rotation ticks, each row followed by its count of ticks
The counts run from 0 to 441.
[-0.69 -2.89  1.75 -1.88 -1.24  2.51 -0.30  2.47  2.25 -1.40  0.02  6.15
  0.06  0.74 -0.87 -0.63  2.04 -0.49  1.24 -0.13 -3.10 -1.17  2.55 -1.84
  2.39  1.69 -0.85 -1.74 -3.49  2.76  0.93  5.98  2.43 -1.22  0.77  2.10
 -1.44 -1.44 -0.77 -0.53 -1.14 -2.96  1.10 -0.88 -4.95 -0.05 -0.55  1.14
  0.02  0.93 -4.38 -0.41  0.57 -0.84  0.13 -0.03  0.57  1.34  0.73  4.26
 -0.03  0.93] => 107
[ 0.30 -0.43  0.68 -2.89  1.06 -0.51  1.11  1.31  1.15 -3.41  1.30  2.62
  1.61 -0.43 -1.66 -3.74  0.60 -0.03  1.44 -2.25  1.24  0.26 -0.26 -6.27
  3.06 -0.94 -0.25  0.96 -1.87 -1.39  0.27  3.58  5.33  1.81  1.99 -1.01
  0.87  0.29  0.39  1.39 -3.04 -0.53  4.37 -1.14 -3.79 -1.73  3.26  0.36
  0.84  1.44 -0.39  1.07  0.06 -0.69 -1.29 -1.14  0.78 -0.75  1.56  2.45
 -0.39  1.07] => 11
[-1.95 -1.72  2.70  0.03  1.59 -0.51 -2.51  2.14 -0.02  0.72 -0.27  3.65
  1.59 -0.62  1.71  3.40  0.28  3.57  3.39  1.90 -1.31  0.10 -0.05 -3.96
  3.79  1.07 -1.29  2.61  0.48  1.86  2.14  1.70  1.69  1.72  1.90  0.16
 -1.53  0.08 -2.16  4.20 -0.62  0.17 -1.34 -1.17 -1.85 -1.92 -4.30 -0.91
  1.72  1.33 -5.02  1.99  1.50  1.60 -0.55  0.64 -0.17 -1.53  2.27  3.33
 -0.41  0.60] => 137
[-1.24 -3.06 -1.37 -0.51  2.36  2.52  0.44  0.52 -0.12 -3.43  0.32  3.21
  2.13 -1.83  1.33 -2.77 -0.71  0.49 -1.25 -1.15 -0.09  2.68 -0.77 -1.51
  4.89 -1.06 -1.04  0.43 -0.05  0.34  1.46  3.67  4.19  1.06  1.86  0.28
 -3.39  0.89 -0.74  1.28 -5.01 -0.89 -0.62 -0.51 -1.42 -0.56 -3.42 -0.29
  1.87  2.47 -0.83 -2.27 -0.05 -2.45 -2.98 -0.92 -2.14 -0.56  1.62  2.30
  1.03 -0.36] => 202
[-0.63 -3.77 -0.10 -1.78  3.76  4.60 -4.12 -1.61  2.96  2.56  0.53  4.35
  0.14 -1.44 -0.44  0.78  0.70  3.04  2.84  0.73 -2.31  1.20 -1.02 -2.69
  1.93  1.45  0.19 -1.09  0.54 -0.05  0.99  2.36  0.81 -2.06  0.90  4.41
  0.23 -2.15 -2.19  2.08 -1.18 -0.78 -3.20 -0.86 -1.61 -1.57 -1.20  0.42
 -0.54 -0.51 -3.68  0.58  0.70 -0.28 -2.13 -2.36 -2.12 -5.34  1.61  0.73
 -1.10 -1.11] => 269
[ 2.67 -2.27  0.54 -3.30 -0.69 -0.01  1.46  2.40  1.52 -1.31  2.53  2.81
 -1.89 -1.91 -0.65 -4.88  0.16 -2.15  0.87  0.41 -2.35 -0.10  0.46 -2.20
  0.12  2.34  2.03 -1.29 -0.18  1.19  3.76  3.77  1.96  0.13  2.12  2.30
 -0.84 -1.75 -1.21  2.08 -3.86 -2.66 -0.08  0.19 -3.40  0.01 -1.67 -0.82
  1.59 -0.59 -1.45 -4.38 -1.16 -0.79 -1.10  1.43  3.32  2.87 -0.72  1.94
 -1.74 -1.57] => 66
[ 1.73 -2.19 -3.43 -1.08  0.24  0.84  1.72  1.70 -0.41  0.46 -0.19  5.42
  3.65  0.98 -0.58 -0.49  0.77  1.84  2.54 -1.05  0.32  1.29  0.87 -2.35
  3.17  0.95  1.35  1.62 -2.13  3.90  1.42  1.64  1.25 -0.50  2.61  0.34
 -1.16  1.94 -1.33  2.59 -1.65 -2.95 -0.79 -1.61 -3.95 -2.57 -1.01  0.52
  1.24  1.45 -3.77  0.21 -0.66  0.60 -4.34 -1.74 -0.59  1.91  0.83  2.44
 -1.46 -2.18] => 414
[ 0.18 -0.58  1.47 -1.59  0.43  1.48  0.76  1.51  0.46 -2.84  1.36  2.05
  1.98  0.74 -0.03 -1.24  0.29  1.16  0.90  0.25 -1.23  2.14 -2.93 -5.75
  1.75 -1.06 -0.16  0.35 -1.61 -0.72  0.85  2.13  0.17  1.67  0.54 -1.39
 -0.77 -1.11 -0.29  4.02 -3.04 -2.06  5.95 -2.92 -2.44 -3.93  1.33 -0.81
  2.66  0.50 -1.77  1.83  0.83  0.81 -1.96 -0.76 -1.30 -2.44  3.81  1.39
  0.28  2.88] => 168
[ 1.96 -3.62  2.93  1.04  1.87  1.96 -0.87 -0.51  1.85 -1.02 -0.58  0.67
  0.33 -2.22  1.34 -0.60 -0.11  1.54  1.11  0.32  0.27  1.29  4.59 -5.01
  0.15  0.70  0.75 -2.56 -1.34  1.48  0.12  0.60 -2.59  1.64  1.78  3.55
 -1.38 -3.97 -2.18  4.69  0.20 -1.32 -0.55  2.45 -0.27 -1.12 -1.24 -0.40
  1.52  1.85 -2.15  0.08  2.46  3.73 -1.10  0.19  1.09 -2.49  1.27  1.33
  0.38 -2.72] => 120
[ 1.10 -2.94 -2.11 -3.68  1.65  1.66  0.53  2.07  0.37  0.37  0.48  3.53
  1.36 -0.34 -3.77 -3.20  0.53 -2.37  1.17  1.76 -1.42  2.09 -0.44 -1.39
  4.83  1.87  1.19  1.63 -1.48  0.49 -0.05  2.90  2.52  1.94  2.42 -0.50
 -0.83  1.84 -0.68  1.97 -4.26 -2.89  2.25 -2.00 -4.28 -0.55  0.47 -1.14
  1.54 -1.45 -1.85 -1.71 -0.80 -2.35 -0.34 -1.76  1.09  2.49  0.16 -0.03
 -1.43 -1.81] => 225
[ 5.37 -1.47  0.87  2.51  0.85  3.08  2.60  2.22  1.55 -1.04  1.52  4.47
  0.58  0.43  0.54  0.55  1.26  1.44  2.39 -0.50 -1.53  1.47  3.93 -5.74
 -0.52  2.66 -0.11 -0.27 -3.22  0.44  1.34  2.90 -0.67 -1.19  1.41  2.84
  0.21 -2.25 -0.19  0.90  2.19 -0.92 -0.67  0.76 -1.58 -2.44  0.43 -0.77
  0.76  2.09 -1.93  0.61 -0.54  0.41 -1.34 -0.28  2.16 -0.93  0.41  2.18
 -1.49 -3.85] => 124
[-0.23  0.56  0.86  1.54  0.57 -1.76  2.42  5.11 -0.29 -3.93  0.20  2.35
 -0.64 -0.73  2.70 -0.86 -0.78  1.31  1.04  1.59 -0.95  1.03  1.17 -5.43
  1.30  0.81 -0.33  2.31 -0.56  1.32  4.66  2.97  1.58  1.19  0.86  0.59
 -1.70 -0.09 -2.18  3.55 -2.44  0.48  0.16 -0.41 -2.09 -5.53 -0.44 -1.54
  2.80  0.84 -3.17 -1.29  0.19  0.25 -2.23  0.63  1.60  0.26  2.83  3.57
  1.83  1.04] => 163
[ 0.98  0.10  1.72 -0.84  0.07  0.60  2.16  2.58  0.34 -3.07  1.10  3.25
  1.68  0.96  1.19 -0.60  0.57  0.80  1.68 -0.51 -1.78  3.57 -2.41 -6.01
  1.47 -0.60  0.00  1.06 -1.86 -0.60  1.07  1.47  0.55  0.93  0.46 -2.20
 -1.40 -0.81  1.59  3.47 -2.78 -2.38  5.92 -1.41 -1.98 -3.58 -0.55  0.00
  2.89  1.10 -0.86  2.40 -0.07 -0.51 -4.15 -1.08 -0.07 -1.95  3.13  2.03
  0.38  1.52] => 167
[ 3.06 -0.60 -0.41  0.23  4.41  1.50  0.86  1.81 -0.13 -2.67  3.27 -0.19
  0.75 -2.43 -1.54 -2.35  0.22  1.25  0.93  0.17 -2.56  2.90  0.36 -5.09
  0.68  1.03  0.37  1.43  0.51 -1.60  2.33  3.82  0.74 -0.61  1.52  2.42
  1.16 -3.32 -3.12 -0.46 -1.54 -0.19 -0.77 -1.76 -2.04 -3.99  1.63 -2.65
  1.16  0.29  0.10 -3.43  1.10 -1.95 -3.08 -1.58  1.55 -1.49  2.63 -0.93
 -0.26 -0.87] => 31
[ 2.76 -2.73  1.19 -1.26  1.56 -0.41  0.71  0.99 -1.29 -0.70  0.24  1.95
  3.96 -2.24 -0.38 -1.62  0.65  1.49  0.77 -1.63 -0.84  2.55  0.06 -1.68
  1.75  1.56 -0.31  3.25  0.28  1.65  0.69  2.01  4.62  2.34  3.53 -0.57
 -1.50  1.85 -0.66  3.23 -4.77  0.55 -0.03  0.18 -3.21  1.89 -5.20  0.07
  3.43  0.33 -2.61 -1.91 -0.04 -2.18 -2.43 -0.01  1.79  1.57 -1.03  1.05
 -1.18 -1.16] => 43
[ 3.43 -1.13  4.43 -1.21 -1.00  0.24 -0.21  2.30  1.90 -1.47  1.95  3.38
  1.80 -0.69  0.02 -1.84 -1.06  1.32  2.65 -0.72 -0.76  0.44  2.80 -6.40
 -1.05  3.17 -2.37  0.00 -1.00 -0.82  2.88  2.83  1.70 -2.76  0.01  0.40
  1.06 -0.32  0.50  2.71 -2.38  4.06  1.97  1.13 -0.95 -1.21 -0.57 -1.41
  2.81  0.08 -1.68  0.80 -1.40  0.60  0.79  0.44  2.60 -1.85 -1.50  3.06
 -1.59 -1.16] => 313
[ 4.05 -3.08  0.85  0.40  3.74  1.62  1.49 -0.20 -0.85 -3.23  1.22 -0.73
  1.53 -3.55  0.40 -3.02 -1.27  0.96 -0.76 -1.46 -0.52  3.65  1.15 -5.36
  1.31 -0.86  1.98  0.28  0.04 -0.77  0.43  1.84  0.72  1.05  3.29  2.38
 -0.74 -3.10 -1.63  2.64 -2.91 -1.59  1.96  1.44 -1.85 -0.90  0.13 -0.77
  1.59 -0.85  0.79 -2.13  1.36  0.36 -4.55  0.14  1.26 -1.43  1.59 -1.60
  0.35 -2.80] => 28
[-0.27 -2.47  0.67 -3.65  3.08 -0.57 -3.64 -0.69  2.67  1.57 -1.60  2.22
 -0.93 -0.62 -1.31 -3.05 -0.18 -0.02  1.76  1.15 -0.10  1.20  1.91 -2.81
  1.34  3.11  1.20 -1.63 -0.33  2.04 -0.09  0.33  4.01  4.25  2.29  3.00
 -1.33  0.70 -1.52  4.17 -2.73  0.01 -2.42  1.28 -2.15  0.77 -0.90 -0.25
  1.66  2.37 -3.01 -2.12  1.60  0.22  0.35 -0.72  4.22 -0.44 -0.44  1.44
 -1.66 -1.37] => 252
[ 2.21 -3.33  0.86  0.59  1.18  0.73  1.90  2.06 -0.38 -1.90  4.20  1.23
  3.98 -0.01  0.72 -2.10 -4.39  0.06  2.35 -0.33  0.03  0.25 -1.06 -3.62
  1.17  0.23  0.15  0.89  0.71  0.70  3.58  2.12  1.12 -3.09  0.97 -0.38
 -2.24 -1.80 -0.98  1.08 -2.68  0.71 -0.22  3.52 -0.73 -0.54 -1.90 -3.18
  3.04  0.35  1.60 -0.39 -0.84 -0.92 -3.92  2.23 -1.21  0.09  1.19  1.98
 -1.56 -3.68] => 181
[ 2.64 -2.76  6.82  0.19  1.24  2.69 -0.20  1.32 -0.14 -1.79  0.56 -2.10
  3.99 -0.27  0.62 -0.50 -0.08  2.35  1.93  1.21 -3.62  1.11 -0.32 -3.89
 -1.02  0.19 -2.30 -0.21  0.63  0.36  1.05  2.19 -1.71 -0.74  0.93  0.59
 -2.35 -4.66 -0.80  0.06 -1.98 -1.04  0.71  1.36 -1.23  1.90 -3.53 -1.58
  3.52 -0.06 -2.04  0.75  2.93 -0.34 -1.99  2.01  0.06 -0.54  0.85  1.60
 -0.21  0.37] => 330
[ 2.19 -3.72  2.09 -2.10  1.82 -1.11 -1.09  0.79  1.24  1.06  2.37  1.47
 -0.10 -2.21 -1.05 -1.92 -0.40  1.05  2.99  0.53  0.91 -0.92  1.90 -5.25
  3.38  0.68  2.69  0.23 -0.45  1.96  0.85  1.34  0.69 -0.64  3.30  3.16
  0.86 -2.37 -2.66  5.44  1.06 -2.49 -0.89  1.72 -2.84  0.45 -1.20  0.11
 -0.12 -0.37 -2.43 -1.37  1.29  4.62 -0.33  1.93  1.47 -0.25 -0.53 -0.41
 -3.07 -3.96] => 276
[-2.15 -2.66  0.85 -1.88  0.25  1.86 -0.99  1.16  3.07 -0.96 -0.16  4.80
 -0.88 -1.52  0.41 -1.50 -0.57 -0.45  1.79 -0.21 -1.55  0.28  4.47 -2.77
  1.91  0.23 -1.60 -2.23 -2.04  2.59  1.17  5.89  2.68 -0.25  0.74  1.03
 -1.05 -2.22 -1.73  0.40 -2.54 -0.17  1.78  0.74 -3.23  1.22 -1.68  1.98
  1.07  1.88 -3.92  0.38  1.38 -1.28  1.18  0.27  2.42 -1.55 -0.86  3.81
  0.27 -0.04] => 105
[ 3.90 -1.59  3.45  0.00  2.88  1.98 -1.61 -0.62  1.90 -1.36  0.73  1.78
 -0.12 -0.74  0.80  0.26  0.45  3.03  0.73 -0.73 -1.48  2.73  0.39 -7.23
 -0.85  2.20 -0.46 -0.91 -0.14 -3.16  1.61  1.10  1.40  2.18  0.93  3.46
 -0.03 -2.29  1.01  4.99 -0.61  1.20  0.46  0.63  0.34 -1.82 -1.56 -0.03
  2.23  1.87 -0.67  0.92  1.31  1.30  0.21 -0.57  2.22 -5.14  1.50  0.44
  0.22 -0.43] => 309
[-0.61 -2.30 -0.94 -2.45  2.21  1.11  1.57  0.73 -0.01 -2.78  2.82  3.34
  2.30  1.91 -1.09 -3.21 -2.53  1.06  1.05  0.15 -1.51  1.73 -2.08 -0.96
  1.46 -0.74  0.71 -0.54 -0.54  2.63  2.39  2.58  1.84 -1.06  0.26 -0.56
 -2.40 -1.20 -2.11 -0.11 -3.83 -1.58 -1.88 -1.22 -1.85 -2.36  0.00 -1.86
  1.60  2.72 -0.64 -4.63 -0.52 -3.23 -4.47 -0.10 -2.75  0.51  3.53  2.58
 -1.16  0.66] => 205
[ 1.34 -2.36  3.16 -2.07  3.87  5.05 -2.97 -0.45  0.50 -1.34  1.15 -0.11
  2.43 -1.47 -1.82 -2.79  1.43  0.95  0.84  0.39 -3.57  0.82 -0.96 -1.62
 -0.22  1.01 -0.53 -1.14  1.16 -0.19  1.25  3.69  1.39  0.96  0.59  3.37
  0.53 -4.79 -1.80 -1.89 -3.08 -1.16 -4.00 -2.13 -2.09  0.02  0.18 -1.33
  0.89  1.31 -1.46 -4.60  2.64 -2.27 -1.23  0.03 -0.06 -1.53  1.55  1.88
 -0.52  1.57] => 56
[ 0.70 -2.59  1.39 -2.39  0.82  3.81 -1.04  0.36  2.26  0.18 -0.76  3.48
  0.48  0.34 -0.51 -1.58  1.59  1.41  1.92 -0.89 -4.04  1.41  1.96 -2.55
 -0.42  0.53  0.60 -1.95 -2.78  2.55 -0.42  4.86 -0.43 -2.63  0.30  1.86
  0.21 -1.93 -1.33 -0.92 -3.09 -4.79  2.84 -1.44 -4.12 -0.47  1.08  2.16
  0.52 -1.49 -3.22  1.20  1.92 -1.09 -3.57 -2.10 -0.03 -2.32  0.47  1.80
  0.30  0.33] => 264
[-1.60 -1.60  2.36 -2.81  1.56  0.72 -1.43  2.10  1.13 -2.65 -1.18  1.73
  1.40  0.33 -0.81 -2.71 -0.45  1.19  1.21  0.42 -1.59 -0.11 -1.62 -4.25
  1.86  2.10 -0.90  2.78  1.41  0.46  2.21  3.98  3.81 -0.76  0.69  0.66
 -0.12  1.10 -0.86 -0.17 -4.76 -0.49  0.02 -0.67 -4.14 -2.39  1.29 -1.11
  0.90 -1.72 -2.59 -1.22  1.61 -3.60 -2.39 -0.92 -1.98 -0.87  2.41  2.88
  1.49  2.89] => 15
[ 1.09 -1.96 -1.74 -2.36  0.44  1.89  0.92  2.14  2.26  1.35  1.71  3.18
  0.16 -1.79 -1.58 -4.25 -0.39 -3.66  1.74  0.71 -2.56  1.99 -0.20 -2.09
  3.25  1.63  0.37 -0.16 -0.56  0.29  2.02  5.27  2.26 -0.27  1.13 -0.23
 -1.52  0.03 -1.13  0.49 -5.58 -1.84  2.91  0.35 -3.26  0.04  1.05 -0.72
  2.75 -0.93 -1.79  0.34 -1.66 -3.22 -2.04 -0.85  3.10  1.90 -1.61  0.64
 -1.22 -2.22] => 223
[ 3.08 -3.64  1.11 -2.03  1.33  4.94  0.50 -0.32  0.64 -0.52  3.89  3.55
  3.82  3.15 -2.23 -2.02 -2.00 -0.39  2.61  1.78 -1.83  2.07 -2.79 -2.35
  1.26  1.94  0.07 -1.08 -1.28 -2.00  1.42  1.09 -0.34 -1.85 -0.63  0.47
 -2.51 -0.52  2.15  1.58 -2.05 -0.64 -1.13  0.97  0.00 -1.27 -1.13 -3.95
  3.35  1.02  0.24 -1.22 -0.96 -2.05 -1.25  0.07 -1.73 -0.51  1.79  0.68
 -3.00 -2.48] => 364
[-0.23 -2.98  1.09 -0.90  0.61  3.81  0.09  0.03  0.90  1.30  0.92  3.14
  5.21  2.02 -2.03 -1.02  1.25  0.64  4.09  0.31 -1.59 -0.18 -2.37 -0.69
  2.77  1.72 -1.06 -0.26 -0.21  3.11  2.06  0.80  1.10  0.06  1.45  0.00
 -2.32  0.74 -0.01 -0.50 -2.88 -2.08 -4.67 -0.68 -2.34 -0.03 -2.02 -1.73
  1.17  3.79 -3.46 -1.12 -0.11 -0.50 -1.77  0.45 -2.19  2.08  0.08  5.02
 -1.87 -0.18] => 388
[ 1.25 -2.85  3.04 -2.25  1.62  0.76 -1.35  1.59  0.97 -0.01 -1.54  4.43
  2.83  2.29 -1.70  1.40  0.74  1.32  2.58  2.65 -0.71  0.52  1.63 -4.93
  3.34  2.73 -0.86  3.54 -2.05  0.30 -1.52  1.42  1.50  1.09  2.13  0.17
 -1.02  1.87  1.56  3.99  0.12  0.04  0.82  0.22 -3.14 -0.88 -3.13 -0.96
  1.77 -0.83 -4.70  2.37  1.50 -0.19  1.31  0.56  0.76  0.74  2.07  1.63
 -1.45 -1.62] => 134
[ 2.09 -3.44  1.62 -3.31  2.00  2.84 -1.91 -2.08  1.35  0.58  0.28  1.74
  3.90 -0.49 -3.10 -2.20  1.51  1.49  1.17 -0.39 -0.59  3.24  1.61 -1.54
  2.65 -0.62 -0.14 -2.20 -1.44  1.94 -2.25  1.66 -0.40  0.15  0.22 -0.21
  0.19 -1.80 -2.50  3.21 -3.79  0.37  2.63 -3.36 -2.43  1.50 -2.35 -0.13
  3.11  0.77 -3.49 -0.81  0.99  2.19  1.04 -1.91  1.66 -1.77 -1.33  1.30
 -1.97  1.50] => 78
[ 2.39 -2.50  2.80 -3.66  1.54  3.38 -1.52 -0.61  0.78  1.04  0.85  2.01
  3.47  0.26 -3.12 -2.39  3.14  0.91  1.66  0.26 -2.57  2.95 -0.45 -1.98
  3.00 -0.12  0.47 -1.98 -0.94  0.91 -1.44  1.92 -0.84  0.49  0.63 -0.57
  0.34 -1.64 -1.23  3.35 -3.76 -1.59  3.03 -4.71 -2.09  1.41 -1.43  0.17
  1.96  1.13 -3.85 -0.37  0.63  2.42  0.61 -2.05  1.54 -0.65 -0.87  0.65
 -2.84  2.25] => 77
